In the rows, 128 means zero.
The rows below fall into families. The same turns and mirrors carry the whole set onto itself and the rows of a family onto each other. For each named row, which other rows are in its family? Write them in the order they are listed.
These 20 rows form 4 families of 5 rows each.
V: [124 118 109 138 126 128 127  96 175 125 138 124 102 147 131 132 139 138
  89 122]
Q: [141 122 124 144 134 143 110 135  74 133 104 135 137 147  99 136  98 137
 118 121]
P: [150 101 113 120 148 135 131 141 128 137 136 137 135 139 103 103 113 141
 168 127]
N: [117 159 158 117 128 130 101 102 123  97 122 125 118 148  97 140 145 116
  86 127]
D: [158 111 129 122 139 148 148 139 112 157 123 139 131 113 122 125 144 127
 164 113]
B: [168 110 120 121 138 147 140 147 107 161 135 134 150 122 103 128 100 124
 129 130]
W: [165 118 118 107 118 133 149 133 160 168 145 139 132 127 122 138 109 114
  94 135]
M: [144 148 116 138 109 120 127 121 164 142 132 149 104 155 115 135 124 119
  69 132]
K: [129 110 134  69 132 139 147 112 147 144 152 149 123 131 125 145 120 110
 124 139]
A: [160 121 135  88 117 125 161 141 162 146 132 144 120 129 128 141 145 106
 129 112]
C: [120 151 116 114 138 134 130 103 166 128 162 148 107 155 104 131 153 113
 101 138]
G: [133 123 147 137 131 150 117 125  84 119  92 122 135 133 121 147 138 129
 140  98]
H: [111 132 146 132 142 149  98  98  85 129 111 140 119 132 108 128 130 141
 136 136]
R: [130 161 135 151 125 132 113 127 123  95 107 132 117 165 105 138 159 116
 112  98]
T: [128 103 143 115 128 121 103 119  96 119  87 123 122 141 111 130 109 156
 133 115]
Y: [136 152 132 151 115 121 105 128 110 112 104 141 111 165  97 136 116 127
  77 121]
E: [156 100 131  90 127 129 147 134 171 117 149 117 137 134 121 131 113 113
 114 120]
X: [124 144 114 121 112 125 135 116 170 130 122 149 102 166 133 150 156 114
 107 108]
Z: [149 122 152  98 148 142 134 135 101 132 143 147 130 116  94 112 125 119
 154 141]
U: [143 143 141 145 130 107 109 122 129  94 113 117 103 144  88 112 147 143
  94 114]

Same family as G: D, A, R, X
Same family as W: Q, B, M, Y
Same family as N: K, C, H, Z
Same family as T: V, P, E, U

The rows below fall into families. The same turns and mirrors carry the whole set onto itself and the rows of a family onto each other. For each named row, which other rows are in its family? Write them in the order they are listed.
These 18 rows form 3 families of 6 rows each.
zedit: [145 128 109 159 111 135 160 118 124]
gini: [ 94  92 112 143 153  86 129 138 137]
Laz: [ 84 111  83 147  90  96 160 122 121]
bag: [127 135 112 141 127  86 148 156 151]
kug: [144 119 130 152 135  89 132 139 134]
Ketud: [ 86  95 113 152 152  94 152 146 140]
vom: [124 120 128 165 112 109 154 109 102]
Buz: [131 103  72 135  98 100 116 114 135]
nub: [144 127 121 153 124  87 146 151 147]
zor: [121  77  89 155 142 138 135 117 139]
vubu: [ 95 119  92 146  88  83 145 116 113]
dini: [ 80 102 108 150 153 114 160 137 133]
leg: [111  75  87 147 140 125 122 107 127]
pib: [117 117  65 127 106  98 132 140 156]
gib: [ 79 117  85 148 103 114 167 117 118]
Gutim: [130 102  64 134 101 102 125 130 154]
Fak: [132 118 116 168 104 126 165 113 112]
gel: [135  95  86 147 140 145 135 121 144]

Same family as gel: zedit, bag, dini, pib, gib
Same family as vom: gini, kug, Buz, vubu, leg

The rows below fall into families. The same turns and mirrors carry the whole set onto itself and the rows of a family onto each other. For each named row, which other rows are in its family? Write them in the order they are listed.
These 32 rows form 4 families of 8 rows each.
Sas: [139 150 108 160 149 116 160 117  91  77 135 148 110 167 131 122 101  98
 177 121 148 145 127 100 143 111 144 123 155 157 115 163 137 117 144  92]
bimem: [ 89 136 129 141 145 122 156 113 104 101 145 145  78 146 135 122 105 105
 158 124 163 123  88 124 120 109 170 122 158 165 107 155 139 127 131  98]
muke: [132  83 147 154 126 143 140 112 113  63 117 128 105 118 150 146 123 157
 106 126 108 117 137 150 100  69 173 108 123 120 127 126 117 132 121 117]
zaker: [123 155 109 159 170 107 163 130  82  93 143 145 102 173 139 113 119 135
 158 119 157 126 127 104 157 119 135 147 140 148 119 163 144 102 154  88]
Per: [156 105 161 144 132 136 139  97  97  69 114 122 111 117 133 143 122 147
 106 125 103 125 125 147  96  91 183 113 111 109 147 131 101 127 147 118]
Zafo: [100 147 128 158 155 129 163 123 109  98 161 135  80 148 120 111 108 105
 170 140 159 129  99 123 115 110 157 117 154 160 103 152 136 111 140 104]
vupub: [136  92 166 148 136 141 138  91 103  89 118 122 116 114 128 133 130 161
 108 132  98 110 135 167 104 101 183 134 104 124 133 133 114 123 151 110]
nibe: [148 106 162 170 167 154 136 113  98  76 113 131 102 124 150 111 136 175
  90 118 124 111 153 156 120 100 155 135 110  97 151 130 142 129 148  99]
Kelus: [147  96 150 157 153 149 132 117  84  72 115 121  95 118 151 113 144 184
  90 110 111 123 143 149 124  90 163 145 125 101 141 138 123 106 136 110]
donib: [107 156 138 168 181 139 148 112 109 111 150 143  83 167 126 106 109 122
 157 128 163 141 122 139 129 130 158 153 151 152 124 170 152 104 149  97]
nurak: [116 155 108 150 161 133 147 127 103  96 152 169  93 160 139 114 122 117
 141 117 182 132 114 125 141 117 162 153 154 165 126 159 161 105 149  98]
sir: [187 127 135 165 138 142 146 106  85  51  97 126 131 128 151 126 122 158
 112 113 101 111 144 135 118  88 162 128 111 102 135 139 126 121 124 108]
miguf: [128 174 122 189 176 121 156 141 100  94 137 131 103 169 141 126 117 135
 160 129 154 118 133 123 152 122 136 139 149 145 117 170 147 106 151  96]
nerov: [145 154 113 168 136 113 156 116  97  74 138 142 111 152 148 132 119 101
 172 115 151 130 111  99 134 114 162 108 163 157 104 163 134 122 121  87]
fel: [144 167 116 182 153 118 162 124 112  78 151 143 107 163 138 131 114 107
 176 133 154 134 122 102 121 113 153 110 150 153 108 161 135 111 129  98]
Lofel: [176 115 156 157 136 137 144 110  78  66 103 123 111 106 138 130 134 159
 112 123  95 108 140 139 105  90 170 135 109 119 141 136 105 118 146 116]
tes: [133  80 158 153 148 172 136  97 102  85 123 140  90 107 128 108 125 143
 102 128 115 122 143 167  93  99 167 131 114 120 134 123 137 131 144 101]
selo: [133  81 155 150 133 159 130  98 105  84 135 137 100 116 146 111 140 165
 102 119 111 123 147 160  91  90 178 142 115 127 135 133 128 116 120 115]
Ven: [100 150 131 154 167 137 137 112  98 122 145 157  88 163 143 114 118 123
 143 110 161 127 123 142 136 137 161 165 147 162 128 172 153 111 143  89]
fim: [119  87 152 134 137 161 136  86 109  85 133 145 106 117 126 110 116 144
 103 122 106 119 134 173  99  99 181 144 105 124 133 124 126 110 136 106]
Ran: [131 166 117 177 162 110 144 139  88  91 137 141 111 161 156 127 131 134
 147 105 154 112 131 115 167 127 140 141 153 144 123 168 141 106 145  83]
zokad: [ 92 140 126 147 146 114 160 117 107  95 146 141 100 164 129 112  93 104
 172 127 163 131 111 119 136 101 151 117 149 163 118 153 142 135 145 103]
der: [172  97 138 165 137 152 135 108  92  58  96 120 113 126 151 144 129 160
 106 114  98 134 149 144 114  85 167 123 131 104 130 144 124 122 123 110]
zuna: [131 154 108 162 147 120 156 117 114  77 139 147 117 162 141 126 117 113
 158 120 180 135 103 116 151 110 169 117 164 153 111 160 162 123 140  92]
balat: [103 146 126 149 161 122 155 105  98 116 153 149 104 179 135  98 112 126
 163 123 164 134 127 124 133 125 153 153 133 164 124 167 158 119 142  97]
bunug: [110 145 105 149 146 129 162 120 108  95 141 155 100 155 134 121 117 116
 158 130 177 118 101 127 133 106 168 137 154 176 100 158 168 122 138  99]
lilin: [141 112 158 159 161 144 136 108  94  71 112 133 112 122 144 100 126 177
  94 108 114 103 149 161 138  98 162 158 110 104 148 132 130 105 146 102]
kiza: [142 102 133 136 124 139 153 103 103  58 120 131 112 120 138 141 109 139
 109 129 105 112 114 142  96  74 173 100 109 110 123 117 113 125 124 114]
rosi: [185 107 134 174 144 150 149 111  90  62 108 127 118 123 151 133 141 160
 108 127 108 112 151 135 104  96 154 113 108 102 126 132 138 133 130  98]
rasot: [155 104 172 158 152 130 142  97 101  72 114 138 111 116 142 125 136 177
 103 122 107 108 147 147 111 100 181 149 102 118 147 134 111 110 148 107]
pilu: [132 161 100 162 151 131 145 137  93  90 142 144 114 155 136 116 128 114
 150 113 170 129 116 126 163 118 148 138 165 156 118 163 162 111 155  94]
zapud: [148  85 141 152 140 149 153 107 105  57 123 139  94 110 138 137 125 142
 105 135 116 119 128 134  88  83 168  96 114 108 123 112 121 130 133 101]

Same family as nurak: Per, vupub, Lofel, zuna, bunug, rasot, pilu
Same family as Sas: muke, zaker, Kelus, selo, zokad, der, balat
Same family as fel: Zafo, nibe, donib, miguf, tes, rosi, zapud

The rows below fall into families. The same turns and mirrors carry the whole set onto itself and the rows of a family onto each other. For each named row, which other rows are in its family? Write them in the order they are listed.
These 16 rows form 4 families of 4 rows each.
fatut: [146 133 128 140 129 155 152 168]
Nek: [140  88 143  89 109 103 140 135]
Bito: [137 118  94 127 118 150 133 171]
Pum: [134 111 113 127 128 154 141 188]
lin: [134 107 120 147 118 162 140 151]
zozat: [152 112 147  90 106 102 129 132]
Zipo: [146  93 151 104 108  98 134 131]
zug: [131  92 137  96 106  88 127 163]
dis: [123 111 129 139 114 163 136 172]
topu: [134 100 166  98 102  98 137 163]
bivig: [148 107 136  83 121  92 129 159]
ged: [131 137 115 139 131 146 151 174]
pifo: [149 113 165 103 115  93 149 154]
Sabin: [143 114 147  95 107  88 155 159]
rivu: [126 107 111 134 133 163 139 151]
zade: [147 140 115 130 122 160 137 159]

Same family as dis: zozat, topu, zade
Same family as fatut: lin, Zipo, pifo

The rows below fall into families. The same turns and mirrors carry the whole set onto itself and the rows of a family onto each other. For each named row, which other rows are in its family? Write them in the order they are listed.
These 32 rows form 4 families of 8 rows each.
Mer: [129 144 151 148 125 158 141  90 106 159 121 147 131  98 127 148 135 124
 131 119 120 122 123  97]
roven: [141 112 110 163 115 105 143 148 106 122 127 140 140 119 132 128 135 150
 109  87 143 111  90 113]
davib: [117 144 132 157 116  98 120 141 110 142 127 127 124  84 149 129 131 143
 166 120 151 111 153  77]
difeb: [119 128 129 140 121  87 133 174 123  84 123 124 149 125 132 132 122  88
 169 128 135 130 118 121]
gadas: [153 128 123 124 101  84 136 179 119  93 127 125 143 112 105 149 123 109
 158 143 147 124 153 111]
Mugi: [108 129 144 161 137 158 152  93 109 133 118 131 114  94 147 142 146 132
 123 101 130 122 104 118]
Kifi: [129 136 132 147 123 167 151  95 101 139 124 141 130  77 130 145 149 149
 113 134 135 120 131 112]
Gove: [141 123 126 162 125 112 138 155  98 112 142 149 132 124 125 133 137 134
  98  89 148 116  93 122]
mave: [138  92 130 121 102 135 159 144  98  87 129 129 139 113 108 146 162 112
 124  96 116 129 115 143]
lurot: [108 141 109 118 106 130 137 148 122 121 109 113 106 109 140 148 115  84
 147 124 155 127  94 137]
Navoz: [151 110 144 138 118  84 153 132 126  97 141 144 128 117 122 162 153 126
 124 114 114 124 168  89]
guto: [161 108 140 154 115 105 152 143 131  94 130 149 121  97 113 160 159 135
 118 120 117 122 170  91]
Puruk: [121 133 142 123 115 130 150 115 129 114 105 107 127  81 127 157 131 108
 182 158 130 131 167 107]
numif: [135 128 131 133 136 136 167 106 112 115 110 125 129  88 112 160 142  82
 148 136 147 144 173 130]
paber: [122 146 158 123 124 137 144 123 122 104 118 116 119  86 118 165 133  92
 169 158 134 134 166 116]
Tek: [100 148 128 135 124 136 136 128  97 132 116 107 138 109 139 134 110 108
 162 125 160 123  88 138]
vope: [103 127 117 125 121 122 119 132 102 124 101 101 122  93 134 150 106 106
 150 112 150 100  86 122]
vube: [144 113 136 129 125 144 167 130 116  83 118 129 133 122 102 163 137 100
 113 125 126 134 105 153]
Fanar: [126 144 151 152 128  90 119 157 119 150 126 128 108  90 136 132 119 136
 144 139 150 108 159 105]
kas: [139 140 146 111 142 116 150 117 134 119 119 116 128  79 127 171 142  87
 165 142 148 151 142 125]
povir: [124 117 120 175  97 125 137 152  94 108 127 141 131 126 123 120 126 156
 115 101 130  98 115 102]
Nuges: [159 128 149 160 118 118 169 139 126 101 143 155 136 113 114 143 163 135
 129 134 127 147 171 107]
bonur: [111 146 125 150 122 157 133 137  99 129 104 112 131  87 129 130 115 116
 155 131 163 122  90 140]
fote: [125 163 137 163 137 106 127 125 129 139 117 128 121  93 141 146 106 129
 157 149 161 116 142  86]
rab: [136 113 117 134 111 152 169 113 108  76 121 128 152 114 115 159 149 105
 134 106 129 138  97 124]
Sede: [156 117 158 169 132 110 151 122 105 108 137 143 152  97 111 142 152 157
 132 120 122 121 164  93]
kapal: [134 120 138 139 116  74 136 177 125  87 122 116 129 129 121 148 120  94
 166 111 142 126 127 116]
pubo: [131 110 117 139 115  82 146 179 121  67 123 110 126 108 124 144 133 118
 149 127 159 125 134 132]
Diruf: [144 128 139 147 118 155 154  96 105 143 120 130 110  80 118 160 147 154
 111 118 142 118 138 106]
Repam: [116 151 125 157 126  85 128 144 117 145 118 130 132  92 140 132 151 153
 159 117 162 106 140  88]
saza: [128 129 137 154 102 106 121 166 115 110 135 132 128 117 141 131 126 161
 133 109 130 102  84 100]
gebug: [146 105 142 131 115 156 159 126 110  82 128 127 125 114 110 160 119  91
 120 130 117 141 118 140]

Same family as guto: roven, davib, Kifi, paber, Tek, vube, kapal
Same family as bonur: difeb, Gove, Navoz, Puruk, Diruf, Repam, gebug
Same family as Fanar: Mer, vope, kas, povir, Nuges, rab, pubo

